In the data rows, zero lies at 4.5, halfway between 4 and 5.
Here are some points, one per row:
3,6,5,5,5,4,5,5,3,5,3,6,4,4,3,4,2,2,1,1,1,0,0,0,2,4,5,6,6,8,7,7,7,7,8,7,7,7,6,6,5,5,6,5,5,6,7,6,5,5,6,8,9,8,5,6,4,5,8,7,8,5,5,3
6,6,4,5,4,6,5,3,5,2,6,3,6,3,3,3,3,0,1,0,0,1,3,6,6,7,6,5,6,5,7,6,6,5,6,6,4,5,6,5,7,5,6,7,6,5,5,6,6,6,6,5,4,5,7,7,7,7,5,8,6,7,5,5
4,3,8,6,5,4,3,5,5,6,5,3,3,4,4,2,0,0,0,0,6,6,6,8,7,6,7,6,5,5,5,6,6,7,5,6,5,5,3,6,6,7,5,6,8,5,8,4,4,3,4,4,4,7,7,6,8,7,7,4,4,4,5,5
6,6,3,3,3,3,4,7,4,5,2,5,4,4,3,1,0,2,4,6,5,7,8,8,5,4,3,6,8,6,5,5,6,6,7,4,5,6,6,7,4,5,7,5,4,6,4,5,6,4,6,5,5,3,6,6,7,7,3,5,4,5,5,3
3,4,4,5,7,5,8,4,7,5,4,7,4,2,1,0,2,4,6,9,4,6,7,5,8,5,7,4,3,6,6,6,5,6,6,5,7,6,5,6,5,7,5,5,5,8,4,4,5,7,4,4,4,5,5,5,4,6,7,5,4,4,4,6
5,5,6,4,5,4,3,3,3,4,7,4,3,5,0,0,4,8,5,8,7,5,7,5,4,6,3,6,6,3,6,7,5,7,3,6,5,5,3,5,8,6,7,7,5,5,5,7,7,4,5,7,5,4,5,5,3,4,4,4,4,5,6,4
7,3,6,4,5,6,5,4,4,6,5,4,3,0,4,2,8,5,7,6,9,7,4,6,4,5,5,6,5,6,7,7,7,7,5,5,2,4,9,5,4,3,5,5,6,5,5,4,6,6,7,5,7,5,1,5,6,4,5,4,4,5,4,6
4,3,5,5,4,4,7,5,6,3,5,4,4,4,5,9,5,8,7,7,5,7,5,5,6,7,4,6,6,8,5,5,5,4,6,7,7,3,5,1,5,5,4,4,6,5,7,6,6,5,6,4,4,5,5,4,8,3,6,3,6,6,4,3
4,5,6,3,5,2,4,4,3,2,5,3,5,5,9,7,9,6,6,7,5,6,7,6,6,4,7,5,6,5,6,5,5,5,4,3,4,8,4,5,4,7,5,6,3,6,7,5,4,7,6,5,5,5,4,7,5,5,3,2,7,6,5,5
4,3,5,5,5,7,3,3,6,4,3,5,6,9,9,8,7,4,5,9,8,5,7,6,5,6,5,5,6,5,5,6,7,2,4,5,6,7,7,5,5,4,4,6,4,5,4,7,6,5,3,5,6,8,4,3,4,9,6,5,3,4,5,5
3,5,4,7,4,5,4,4,3,4,6,6,8,9,9,6,5,9,8,5,6,5,6,8,5,6,5,4,5,5,5,5,4,6,5,3,5,4,5,6,5,4,5,4,7,6,6,4,5,7,5,5,5,4,5,5,6,3,6,8,4,3,5,4
7,5,5,3,4,5,6,6,5,5,4,4,8,8,9,8,7,4,8,8,5,7,6,3,4,6,7,4,4,5,4,4,5,7,2,4,3,7,6,7,5,6,7,3,8,5,6,6,6,3,5,6,5,4,4,5,4,5,5,6,7,5,4,2
5,6,4,5,3,5,6,5,5,8,5,5,3,4,5,9,7,7,7,6,8,3,6,5,5,7,4,7,2,5,5,3,5,3,3,6,5,4,4,6,5,6,5,7,5,8,7,4,4,5,7,4,4,4,6,5,4,5,3,6,6,4,6,5
6,6,3,4,3,3,6,3,5,4,5,3,4,3,0,7,9,8,7,6,5,4,5,7,7,3,6,4,2,5,2,5,5,3,7,3,5,5,5,8,7,5,6,5,6,4,5,5,4,5,4,5,3,8,4,4,5,3,5,4,4,6,2,3
5,5,4,6,3,5,3,6,5,3,3,4,4,0,4,5,8,7,7,6,5,8,7,5,4,4,2,3,4,5,4,4,6,6,5,6,5,7,6,5,8,6,5,6,5,6,5,5,6,3,3,6,6,6,6,3,5,2,4,5,5,2,4,7
4,4,4,5,7,6,2,6,5,4,5,2,3,1,3,7,6,8,7,5,6,6,5,4,6,5,7,4,6,4,5,3,2,6,5,3,9,7,7,6,7,3,6,6,6,5,5,7,4,6,6,4,5,4,7,3,3,7,3,5,3,6,6,3
6,7,6,5,8,5,5,7,4,4,4,5,4,5,8,7,6,8,7,5,4,7,6,6,4,4,5,5,4,4,4,3,2,2,6,9,5,4,7,5,6,7,6,5,7,3,4,7,4,5,4,4,4,4,5,7,3,5,6,3,5,5,6,5
4,5,5,5,5,4,5,5,5,6,4,6,3,8,9,9,7,7,4,5,6,7,3,5,6,3,4,5,5,2,3,5,3,4,6,6,5,6,5,6,6,7,8,6,2,6,4,4,8,6,5,4,5,1,4,4,6,6,8,6,4,5,3,5
6,6,5,5,4,6,5,5,5,3,6,5,3,2,3,2,2,1,3,4,4,3,2,4,3,2,1,1,2,2,1,2,2,2,3,1,1,2,3,3,2,3,5,4,6,9,9,9,9,8,5,6,7,7,6,6,5,5,5,4,5,4,6,4
3,4,4,4,5,4,4,3,6,8,2,1,4,4,5,2,4,3,3,2,3,4,5,2,2,3,1,2,2,2,3,2,5,4,3,2,6,4,4,2,3,2,3,5,4,2,6,6,6,9,9,9,4,5,7,7,6,6,6,4,5,4,4,3
3,2,4,4,7,5,6,8,4,2,4,4,6,5,3,4,4,5,3,3,3,2,3,6,4,3,5,4,3,2,4,4,4,3,1,6,3,4,3,4,3,4,1,3,1,2,3,3,5,6,9,9,7,8,7,5,7,5,4,5,3,4,5,5
3,2,4,3,5,3,3,3,6,6,6,6,6,6,3,6,4,4,3,4,3,3,3,3,4,4,5,2,3,4,4,5,2,4,6,4,3,1,5,3,4,3,2,1,3,3,3,4,5,3,4,6,8,6,8,9,5,6,2,6,6,4,3,7
5,6,4,2,2,4,4,5,5,7,7,8,4,6,5,3,6,3,3,3,1,5,3,2,3,3,3,5,5,5,5,4,2,5,3,4,4,3,2,4,2,2,3,4,4,2,1,3,4,4,4,3,7,9,8,5,6,6,6,6,2,5,5,5
5,4,3,4,3,6,2,6,5,4,8,6,6,3,6,2,3,6,5,3,4,2,3,0,4,4,4,6,4,5,2,4,6,4,4,4,4,4,2,4,3,4,4,2,1,4,1,4,2,3,1,5,3,4,4,8,7,7,6,4,5,5,3,4
5,6,3,6,5,4,6,3,3,5,4,5,7,4,5,4,3,4,4,4,3,1,2,4,0,2,4,6,6,3,5,5,4,4,3,0,5,1,6,3,5,6,3,3,4,2,5,2,3,0,3,2,3,4,6,4,6,6,5,3,5,5,5,6
3,4,4,6,4,2,4,5,5,2,3,6,5,8,2,3,5,3,4,4,5,2,3,0,3,2,6,4,4,5,5,3,5,5,5,5,3,4,3,2,4,1,5,5,5,4,4,3,1,2,4,3,3,2,3,4,8,5,2,2,3,5,4,5
5,2,4,4,3,4,6,1,4,3,3,2,4,5,6,5,3,5,3,3,1,3,1,3,2,4,3,6,4,5,2,7,5,5,3,4,4,5,3,5,4,2,4,4,4,5,2,4,1,4,3,3,2,2,3,4,2,5,3,3,2,0,6,4
4,3,5,2,4,6,2,6,3,3,3,3,3,6,4,4,4,4,5,3,1,1,2,3,4,6,3,4,5,3,6,4,4,4,5,4,4,3,4,4,3,5,2,6,3,6,4,3,2,3,4,1,4,4,1,3,2,2,3,1,0,2,0,4
6,6,3,5,6,5,4,4,5,5,5,7,5,5,6,5,3,3,2,3,5,3,3,1,4,2,5,5,8,7,6,4,4,2,4,4,4,4,2,4,5,5,4,3,5,3,4,2,5,6,3,5,0,3,4,3,2,0,0,2,1,0,0,4
4,6,5,5,4,2,4,4,7,6,9,6,8,5,4,4,3,3,4,3,3,3,2,4,5,6,7,4,4,3,5,4,5,4,5,4,4,5,6,3,3,5,5,4,3,2,3,4,4,3,4,3,4,2,3,2,2,1,3,0,0,0,6,4
4,4,4,4,6,5,4,6,5,7,5,6,6,5,6,3,5,4,1,2,1,3,5,7,7,6,3,5,4,4,3,4,6,6,3,4,5,4,3,5,4,2,4,0,4,4,4,3,5,4,2,4,2,2,2,0,2,1,1,1,5,8,7,6
5,2,4,5,3,4,5,4,2,4,4,7,7,5,5,4,3,2,1,2,7,6,7,5,6,5,1,2,1,6,6,4,1,5,6,3,5,5,3,3,5,4,2,5,3,2,3,3,4,2,4,3,2,2,0,3,2,3,4,5,6,7,6,3
3,6,5,4,2,5,4,3,2,5,4,2,4,4,4,4,2,3,5,4,6,8,5,6,5,2,6,5,4,3,3,5,5,3,4,5,5,3,3,2,2,5,5,4,3,3,2,4,3,3,2,2,3,4,2,1,1,1,3,8,8,8,4,4
4,7,4,3,6,3,4,5,7,2,3,2,1,2,4,4,4,4,3,7,8,5,7,7,4,6,5,5,4,5,4,3,4,3,2,4,3,2,4,3,5,1,3,4,2,3,4,2,2,2,2,2,4,1,3,2,2,2,8,8,6,5,4,3
5,3,6,6,4,4,3,4,3,4,2,4,1,2,0,5,7,6,8,7,5,5,5,5,5,6,5,3,6,3,5,4,5,4,5,3,1,5,3,3,1,4,2,1,3,2,4,2,3,3,3,4,1,2,3,2,0,6,6,7,7,4,7,5
Along one direction, these points spread out more than along any other. Take the direction at right angles to it along which they spread out most. Go by this last direction. For each point below, how far along it does it lie, from 0 to 99? The average is 50, and the first point in the table lies past the average. One standard deviation of the points above along it is 16.
5,6,3,6,5,4,6,3,3,5,4,5,7,4,5,4,3,4,4,4,3,1,2,4,0,2,4,6,6,3,5,5,4,4,3,0,5,1,6,3,5,6,3,3,4,2,5,2,3,0,3,2,3,4,6,4,6,6,5,3,5,5,5,6 : 49
5,5,6,4,5,4,3,3,3,4,7,4,3,5,0,0,4,8,5,8,7,5,7,5,4,6,3,6,6,3,6,7,5,7,3,6,5,5,3,5,8,6,7,7,5,5,5,7,7,4,5,7,5,4,5,5,3,4,4,4,4,5,6,4 : 53
4,4,4,5,7,6,2,6,5,4,5,2,3,1,3,7,6,8,7,5,6,6,5,4,6,5,7,4,6,4,5,3,2,6,5,3,9,7,7,6,7,3,6,6,6,5,5,7,4,6,6,4,5,4,7,3,3,7,3,5,3,6,6,3 : 48
4,5,5,5,5,4,5,5,5,6,4,6,3,8,9,9,7,7,4,5,6,7,3,5,6,3,4,5,5,2,3,5,3,4,6,6,5,6,5,6,6,7,8,6,2,6,4,4,8,6,5,4,5,1,4,4,6,6,8,6,4,5,3,5 : 44
4,6,5,5,4,2,4,4,7,6,9,6,8,5,4,4,3,3,4,3,3,3,2,4,5,6,7,4,4,3,5,4,5,4,5,4,4,5,6,3,3,5,5,4,3,2,3,4,4,3,4,3,4,2,3,2,2,1,3,0,0,0,6,4 : 38
4,5,6,3,5,2,4,4,3,2,5,3,5,5,9,7,9,6,6,7,5,6,7,6,6,4,7,5,6,5,6,5,5,5,4,3,4,8,4,5,4,7,5,6,3,6,7,5,4,7,6,5,5,5,4,7,5,5,3,2,7,6,5,5 : 44
5,2,4,5,3,4,5,4,2,4,4,7,7,5,5,4,3,2,1,2,7,6,7,5,6,5,1,2,1,6,6,4,1,5,6,3,5,5,3,3,5,4,2,5,3,2,3,3,4,2,4,3,2,2,0,3,2,3,4,5,6,7,6,3 : 33
3,5,4,7,4,5,4,4,3,4,6,6,8,9,9,6,5,9,8,5,6,5,6,8,5,6,5,4,5,5,5,5,4,6,5,3,5,4,5,6,5,4,5,4,7,6,6,4,5,7,5,5,5,4,5,5,6,3,6,8,4,3,5,4 : 45
4,7,4,3,6,3,4,5,7,2,3,2,1,2,4,4,4,4,3,7,8,5,7,7,4,6,5,5,4,5,4,3,4,3,2,4,3,2,4,3,5,1,3,4,2,3,4,2,2,2,2,2,4,1,3,2,2,2,8,8,6,5,4,3 : 24
7,5,5,3,4,5,6,6,5,5,4,4,8,8,9,8,7,4,8,8,5,7,6,3,4,6,7,4,4,5,4,4,5,7,2,4,3,7,6,7,5,6,7,3,8,5,6,6,6,3,5,6,5,4,4,5,4,5,5,6,7,5,4,2 : 44
5,4,3,4,3,6,2,6,5,4,8,6,6,3,6,2,3,6,5,3,4,2,3,0,4,4,4,6,4,5,2,4,6,4,4,4,4,4,2,4,3,4,4,2,1,4,1,4,2,3,1,5,3,4,4,8,7,7,6,4,5,5,3,4 : 53
